Turns, then the turns between two rows, first turn first; the first pair answered:
turn gokib:
0.997; -3.372; -1.770; -0.387; -0.551; 1.995; -0.261; -0.690 |-> 2.357; -2.010; -0.733; 0.753; -1.652; 2.341; 2.003; 0.318
-2.755; 0.546; 1.225; -2.232; -1.344; -1.343; 1.661; -0.076 |-> -3.016; -0.742; 0.091; -2.952; -0.659; -1.377; 0.513; -0.605
-0.882; -0.631; 3.884; 2.373; -4.320; 0.109; 2.296; 2.670 |-> -3.649; -0.908; 4.073; 1.398; -3.721; -1.270; -0.748; 1.920
1.090; -1.217; 0.573; 1.234; -1.501; 1.117; 1.855; 1.385 |-> -0.231; -0.074; 1.810; 1.229; -1.823; 0.011; 1.288; 1.401
turn zesin:
-0.120; -2.014; -1.502; -0.671; 0.247; 1.896; 0.184; -0.405 |-> -1.008; 0.176; -0.546; -2.002; 1.963; 0.224; 0.378; 0.517
-0.688; 0.757; -0.931; -4.504; 1.620; -0.420; -0.284; 0.569 |-> 1.183; 4.099; -0.509; -0.304; 1.263; -1.001; 0.196; -1.588
-1.227; 0.221; -1.490; -0.209; 3.184; -0.995; -3.709; -2.535 |-> -0.591; 0.011; -1.659; 0.565; 2.632; -0.662; -3.745; -3.013
turn rizav:
-1.441; 0.785; 0.485; -0.267; 0.176; -0.057; -1.686; -1.630 |-> -0.172; 1.037; 2.029; 0.394; -1.434; 0.458; 0.822; -0.184
-2.632; 2.562; 1.083; -2.710; 2.058; -2.640; -0.122; 1.487 |-> -2.041; 2.913; 1.875; -2.178; 0.649; -1.911; 1.646; 2.763
1.113; 1.370; -1.330; -2.215; 2.489; 0.557; 2.793; 0.810 |-> 0.716; 1.582; -1.613; -2.143; 3.222; -0.060; 1.531; 0.143
2.142; 1.620; -1.694; 0.906; 1.692; 0.146; 1.337; 0.174 |-> 1.950; -0.332; -1.905; -0.425; 1.348; 1.015; 1.740; 0.978
turn nif:
-1.980; -0.652; -2.089; -1.056; -1.872; -0.976; -1.829; -0.549 |-> -2.063; -0.418; -2.161; -1.854; -1.363; -1.213; -1.549; -0.228
-0.297; -0.522; -1.780; 0.912; 1.725; 0.537; -0.358; -0.363 |-> -0.142; -0.658; -1.978; 0.496; 1.824; 0.561; -0.215; -0.098
2.475; 5.609; -0.267; -1.034; 2.353; -1.246; 0.102; 0.312 |-> 3.662; 4.391; -0.649; -1.823; 1.829; -0.176; 2.028; 1.746
turn gebu:
2.824; -1.154; -1.986; 1.548; 0.271; 1.789; -0.473; -2.460 |-> 2.572; -0.696; -1.144; 2.547; -0.948; 1.675; -0.113; -2.397
1.938; 0.911; -0.532; -1.006; 3.523; 3.889; 1.774; 0.865 |-> 0.047; 2.168; -0.432; 1.404; 3.838; 2.079; -2.418; -2.442
-1.788; -3.630; 0.843; 2.165; -3.437; 1.106; -1.735; 0.562 |-> -0.547; -4.798; -0.265; -0.260; -2.284; 2.187; -0.010; 2.154

(two turns a pair)
-2.041; 0.967; 1.366; 1.816; -2.991; -1.674; -2.782; -0.693 |-> -0.571; -2.810; -0.811; -3.380; -1.499; 1.127; 0.200; 2.792
rizav then gebu
0.007; 1.305; 2.977; 4.347; -4.165; -0.676; 0.600; 0.211 |-> -1.994; 4.735; 2.232; 0.414; 1.038; -3.885; -1.269; 0.093
nif then nif
1.700; 0.210; -0.781; -1.869; 2.365; -0.041; 1.784; 0.448 |-> 1.533; -0.767; -1.846; -1.150; 2.706; -0.151; -0.359; -1.092
nif then rizav
-2.341; -2.389; -0.986; -5.219; 1.998; -1.192; -0.674; 1.053 |-> 2.582; 1.677; -1.133; 4.687; -0.475; -0.399; -0.455; -4.121
zesin then zesin
0.707; -0.465; -0.946; 2.294; -0.410; 0.701; -0.343; -2.214 |-> -1.668; 0.173; -0.366; -2.323; 1.850; -1.009; -0.211; 0.198
zesin then zesin
-1.771; -2.308; -2.073; -0.013; 0.712; -0.104; -5.499; -2.436 |-> -3.050; -3.133; 2.260; -0.556; -4.226; 0.351; -0.950; 2.395
gebu then zesin
0.807; 1.689; 0.972; -1.229; -0.135; 0.780; 1.956; 0.813 |-> 1.037; 2.287; 0.411; -0.937; 0.974; 0.199; 0.986; 0.116
gebu then rizav
-1.066; -1.387; 1.828; 1.846; -1.068; -1.400; -1.799; -2.084 |-> -0.473; -3.862; 0.325; -0.082; -0.043; -0.174; -1.933; -1.464
zesin then gokib
3.067; -0.990; -0.747; 2.178; -1.978; 1.069; 3.429; -1.181 |-> 0.706; -1.955; 0.499; -1.337; -2.220; 0.584; 4.504; 1.482
zesin then gokib
-0.598; 0.052; -1.723; -1.209; 1.555; -0.450; -1.099; -0.695 |-> -0.856; -1.103; 0.098; 1.142; -1.997; 0.414; -1.043; -0.754
gebu then zesin
0.405; -0.801; -2.368; -1.449; 2.243; 1.989; -0.254; -2.282 |-> 1.237; 3.339; -0.137; 0.210; 1.673; 0.832; 2.227; -1.447
zesin then rizav
-1.143; -1.751; 0.350; 0.055; -1.038; -0.407; -1.322; -0.374 |-> -0.333; -1.997; 0.235; 0.603; -1.433; 0.278; -0.679; -0.291
gokib then gebu
-0.643; -1.578; -1.083; 0.418; 1.042; 1.260; -0.169; -1.891 |-> -2.051; -2.134; 0.268; -0.462; 0.156; 0.995; 0.274; -0.472
gebu then zesin
0.970; -2.681; -0.998; -0.222; -0.449; -0.139; 2.292; 1.961 |-> 0.083; -1.875; -2.640; -0.745; 2.389; -1.429; -0.462; -0.125
rizav then nif
2.061; 1.609; -0.629; 3.007; 0.362; 0.996; 0.262; -1.586 |-> 2.558; 0.745; -2.113; 1.195; 2.137; 1.555; 0.162; -1.163
gebu then gebu
2.528; -0.910; -0.626; 1.251; -1.241; 2.138; 2.847; 1.011 |-> 0.485; 0.239; -0.764; 3.601; -0.643; 0.109; -1.734; -2.484
gebu then gebu
0.367; 0.543; 0.988; 2.896; -1.944; -0.389; -1.267; -2.255 |-> 0.858; -3.578; -1.017; -1.419; -0.492; 1.572; -0.169; 0.061
rizav then gebu
-2.404; 3.724; 1.735; -1.261; 1.433; -2.992; -0.469; 0.998 |-> -3.258; 0.602; 1.725; -3.303; -0.013; -1.654; 0.287; 2.851
rizav then gokib
-1.506; -0.564; -0.375; 0.702; -1.182; -1.091; -2.848; -1.790 |-> -2.199; 0.394; 0.041; -0.432; -0.339; -1.884; -2.767; -1.216
zesin then zesin
2.562; -2.180; -3.013; 0.229; 1.276; 1.214; 2.016; -1.555 |-> 0.259; -3.442; -2.527; -2.586; 1.805; 0.467; 1.284; -0.100
nif then zesin
0.805; 0.383; -0.033; 1.145; -1.569; 0.997; 1.858; 0.890 |-> -1.977; 0.808; 0.901; 0.553; -1.427; -0.937; -0.476; 0.549
gokib then gokib
-1.917; 1.078; -0.299; 1.707; 1.759; -0.479; -0.422; -0.393 |-> -1.790; 1.424; 0.651; 1.828; 1.160; -0.514; 0.511; 0.442
nif then gebu
2.895; 3.858; -0.293; 2.812; 1.176; -0.442; 1.657; -1.981 |-> 1.518; -1.989; 0.812; -1.333; -1.515; 1.804; 4.338; 2.835
gokib then rizav
-0.799; -2.161; -3.711; -1.431; 3.286; 0.028; -0.852; -0.662 |-> 0.724; 1.234; -3.241; 2.165; 3.116; -0.490; -0.462; -2.688
zesin then zesin
